Rotation paths and how fast each direction turns (degrees a step):
Each turn is a multiple of 5 degrees from 10 to 175, or 0.
Each row of a path follows its step; steps can be skipped.
path 1
step 0: [-12   4  -7  10  -2  20   7  23  15   0   5 -16 -15   2  -8 -27  -5  -2
   5   2  -5 -12  15   1  -7   0 -24   9   5  15 -11   6   7   6  16  10
  -8  -2  18  -5 -10  -8   3]
step 1: [ -4 -23  -4   2 -21  -5  11   1 -21  -1  -9 -12  -5 -19   9   2  20   5
  -8  -7   2   5  -3 -10  -2 -12   4  13  -1   8  -8   4  23  -1  17   5
 -19 -13   4 -10 -14   0 -14]
step 2: [ -8   6  -4   0  -7   4  20 -24 -22   1  -5 -22   6 -20   0   7   2 -13
  18  -1   1   5   7   1  -4   7 -14 -10   3   2  23  24  15  -2 -12   0
   5  -5 -11  -7  15   4   3]
step 3: [ -1  11   3 -23 -24   6 -14  -7   1  -5  -1   6  -2   8 -10 -28 -10 -14
  -8  -3   5  -3 -11 -18  -3  -2   1   2  12  -1  18  23  -3 -17   2  -4
  -5  -7  11  -5  22  11   8]
step 4: [  3   2   8  -8  -7  -4  -6  -4  18   2  -1 -22 -25  -9  -5  -2   2 -20
   8 -24   7  -8 -12 -15  -7  -6  10   7   6  -7 -15 -10 -14  -6  -1 -27
 -12  10 -18  -2  -3  -4   8]
step 5: [ -1   5  -5  19   3   7   8   6  22  -3   1 -23 -16  18  18   1  16  -7
  12  11   4   9 -19  13  -1  -6 -15   9  -1   9   0   1   1  15   9   1
  -9 -11   2 -11   7  -4  29]
step 6: [ 15   4  -3   9  -8  -8   0 -15  18  -3  -5 -22  15   2  15  -4   1   7
 -20   2  -6  -3  16  -5 -23 -11   4   1   8  19  -7  17   9   4  18  16
 -17 -15   7  -2 -11   5  -8]
step 7: [-22  14   0   3 -23  18   8  -9 -23   0 -15 -13   1  -1  -6   2 -16   5
  20 -15 -12   1  16   3 -12   4  -3  19   5  19  -1   7   3   0   5   1
  -9   2 -10   8 -14   7  -1]
step 8: [ -4  -2   9 -17  -9   3   6  20 -33  -1   8 -12  -2   5 -12  -8  -1 -16
  -6   1   5   1 -10 -15   1  -5  -9  18  -7   1   2  21  16  -2  -2   7
 -10 -18  -6  18  12 -16   9]
step 9: [ -4 -17  25 -13 -13   9  -9 -12  11 -12   8 -25  -4 -26  10  -7  -4 -14
  -4  -3  15  12  -9  -9  -9   8 -17  -9   1  -9   2   4  -2  -6 -13 -15
  -6  -6   7  -7   1 -12 -14]
step 10: [ -4   7 -22  -7   4  -3  -4  -5   3 -28  -8 -15  -3   3  29 -10   7  -4
  21  -6  11   4 -20   4  -7  -6   4  14  10  -7   7   5  -8 -14  -6   1
 -12  14   5 -14  11  14   8]
Speeds:
[-5  0 -5  1  2 -4 -4  0  7 -7  1 -7 -5  6 -4  0 -2  5 -5 -1 -5 -2 -8  2
  3  0  2 -2 -3 -3  1  4 -1  3 -3 -6  1  2 -2 -3  2  2 -4]  60
[ 4  6 -6  2  0  4 -1  3 -3 -3  7  2  4 -3 -1 -5 -3 -2  2  6 -5 -2 -5  6
  3 -1  1  2  0  1 -3  4  6  1 -2  1 -2  5  4 -2  3 -3  9]  140
[ 2 -4 -5  7 -1 -8  0  0  1  5 -4 -3  4  1 -5  2  3 -3  0  1 -1 -3  1  3
 -1 10 -3  7 -5  3 -2  1 -2 -2 -1  2 -4  1  7 -2 -4  5  1]  65
[ 1  6 -1  6 -4  1  1  2  4  1  1 -1  0  2  4  0  3  6 -1  6 -6 -4  8  1
  2 -1  1  2 -2  5 -5 -4 -8  0  4 -1 -4 -6 -5  3  4 -4 -1]  55
[  6  -8   3  -4  -6   3  -1   3  -1  -4  -3 -10  -3   3   0  -2   3   0
   3  -3  -5   2   3   0   3  -3   0  -6   3   7  -1   5  -2  -3  -3   3
  -3   3   0  -1   1   2   6]  0
[-9 -3  2  5 -7  8 -3  2  0  1 -2  6 -3  5  1 -2 -2  4  7  1 -2  4 -3  5
 -3  1 -5  0 -2 -1  5 -3 -4  3  0  0  1 -2  4 -5  3  4  3]  155
[ -1  -2   1  -1   7   3  -2   3  -7  -7   1  -2  -1  -4   1  -3  -2   3
  -1  -2  -2  -2   0   0  -1  -1  -7   6  -1   4   1  -4  -4   2  -7   7
  -3   0   4   1   1  -5 -10]  40
